One turn or mirror swaps these rows in pairs. Which row does each one swap with?
The rows were stretched afterwards, more along some directions than others.
nol: [-22  -2  26   9  -2 -21   5  23   7  -6   4  -3   0   4 -14 -23  12  38
 -15]
Zeli: [-28 -24  26  10   7  -7  11  17  23   9   7 -12  20 -16  13  -6   0  24
  -3]
pobe: [ 13  18  -3 -10  -5  -5  15  10  12  20 -12  20  15 -17   1  -6  13 -38
   5]
gebul: [-15 -19   6  16   7 -10   2  15   1   3  18  -8   6 -15  10  -1   0  20
   5]
pesuv: [ -5  12   2   4  -5 -17   5  -1  -6   5  21   5  -4   4  10  -2   9 -13
  11]
verev: [-26 -11  20 -16   1 -20  11  28  23  -7   6 -11  16  -2  -3   1  -1  18
   6]
pepeb: [  8   6  -6   1   0   3 -11  -5 -30  -2   3  15  24  -6  17 -13   2  -7
 -15]
Roz: [ 11  14  -3   6   8 -22   2   3   7   7  -3  -3   3  16  -9  -5   2 -15
  13]
tavan: [ -9  -9   1 -18 -11  -8  16  -4  12   5 -17 -11   5  19   1 -12   1 -12
   7]
Zuna: [  0  -7   2  10  -6 -22   9   3 -14  18  -4  31  29  -5  12 -20  26 -13
 -22]
Toze: [ 19  13  -1  -1  -9   2  -1   2  10   3 -11  -5  11   2  16   4   4  -5
  16]
Sipid: [-10  -1  25  12  -3 -10   2  20   8  -5   0   7  11  -6  -4  -4  26  33
  -6]
Vonik: [  7   1   4   2  -1  -3 -20  10 -34 -15  16   4  21 -17  17 -13   8  24
 -29]
vitep: [-25 -15  23  15   5 -16   4  27   6   8   9  -1  11  -6  18 -10   5  -5
  10]
zel: [-12  -2   8   4  -2   9  17   4  24  15   3 -20   0  -1   1   2 -15  26
   2]
binop: [-12   4  26 -11  -2 -20  35  11  25  18  -9 -10   8  -1  -6   2  10 -35
  12]
kuv: [-21  -2  16   2   7 -11  19   8   3   8   5  -2  -1  18   3 -11   4 -19
   1]
vesas: [ 12   6  18   0   3 -24  -1  17 -10  -9  -2  10   3  -7  -3 -24   9   4
 -15]
Naru: [-25  -6   8  13  -2   2   4  23   6   8  -2   3   0 -16  -8 -26  -3  10
   0]
Fena: [-19   0  10  11  11   4   0   1  13  25  -8  -5   1  -4  -8  -7   8 -15
  22]
Temet: [ -5   2 -14  -3  -2  -8  -1 -18  10   5  10   5   0   0  10  -3   4   5
  13]
fer: [ 14  -6   5   7   9 -16 -22   3 -38 -12   8  11  23  -4  19 -13  16   1
 -29]
pufo: [-17   2   2  -4  -2 -12 -10   1   9   6  21   4   0   2   0 -14   9  14
   9]
kebo: [ -7  -6   4   7   4  -6 -16   9 -35  -8  20  12  17 -10  19 -16  13  32
 -25]
nimo: [-26 -29  22  22   9 -17   8  16  13  13   4  -5  23  -5  20 -10   9  11
  -1]
loka: [  9   6 -19   1  12   6  -6 -14   9 -18  -3 -12  -5   1  -7 -11  -8   0
  -3]
ponid: [ 27   7  -6  -4   8   0   4  -6   1  -6  -7  17  10   1  -3   7  -4 -20
  22]
kebe: [ 18  11  10  11  16 -20 -20   8 -32 -13  -8   8  11  -9  10  -5  24 -15
 -17]
vot: [-43 -28  22  22   0  -2   5  19  18   9  12 -15  13  -6  10  -6   5  37
  -6]
Bisaz: [ -1  15  26 -17   0 -17  25  13  22  17  -5   1   8 -11 -12   0   8 -14
  17]
Vofo: [-28 -22  16  27   6 -12   7   4  25  14   4  -3  18   3  18 -12  -4  12
   8]
Vib: [  3   5  12  -2   4 -27   4   9   8   8 -11  -1   1   8  -8 -17  19 -29
  -5]
buro: [ -4   1  -4 -16  -6 -17  12  -4  18   4   5 -16   5  -8   4  -7   3  24
  15]
Bege: [ -3  -5  -7  -4  10  10   9 -12   9  14 -14   1 -10 -14  -6 -18  -7 -21
   9]
nagup: [-19  -1   5 -17   4  -5  12  13  11  -7   3 -21   2  19 -12  -2   7  24
  -1]
mani: [-30  -3  36  16  -9 -11   9  24  10  -4  16  12   9 -12  -5 -21   5  35
 -12]
Gagus: [ 12  -1 -14   8   2   3 -23  10 -39 -14  17   7   6 -29  15 -15   9  15
 -30]
tof: [ 26   3 -12   1  -2   4  -4  -1 -10  11 -30  -4   6 -10   3  -5  15 -30
   4]
Guzi: [  5  10  -4 -19   7 -19   7  11   2  13  -9  13  15 -15  14 -14  16 -10
  11]
Rur: [ -3   1   1   0  -3  -8   3 -20  12   1  10  -5 -10   1  -8  -1  -6  -1
  15]
tun: [ -4   4  14  -4  -5 -29   3  13  -1 -10   7 -18   4 -11   7  -7  23  26
  -3]
Neto: [-11   2  21   7  -5  -7  16  -9  16   7 -14  -9   6 -12   4 -13   6  18
   9]
sen: [-10   5  12  11   1 -16 -19  18 -32 -15  19   5  15 -16  12 -21  12  14
 -19]
vani: [  3  10   4   6  -5 -15 -10   7   7   1 -15 -18  11  10 -10   9  13 -12
  13]
mem: [-18   6  24 -14  -8 -11  32  14  19  18  -2  -1   5   5  -5   5  17 -16
   8]
beku: [  4  -3   8 -14  -5  -8   7  27  -5   1 -18 -11   8 -11   0  -6  16  -5
   1]
pafu: [ -2  -1 -14   6   7  17  -6  -8   2   7 -18  -7  -1  -5 -12  -5  -9  -1
  13]
pof: [ -8   0  -3   0   0 -21  10   3   4   9 -18   0  30   5   5 -22  15  -7
   5]

Bege is swapped with Rur
vani is swapped with Guzi
verev is swapped with kebe
Toze is swapped with pof
Vonik is swapped with nimo
pafu is swapped with Temet

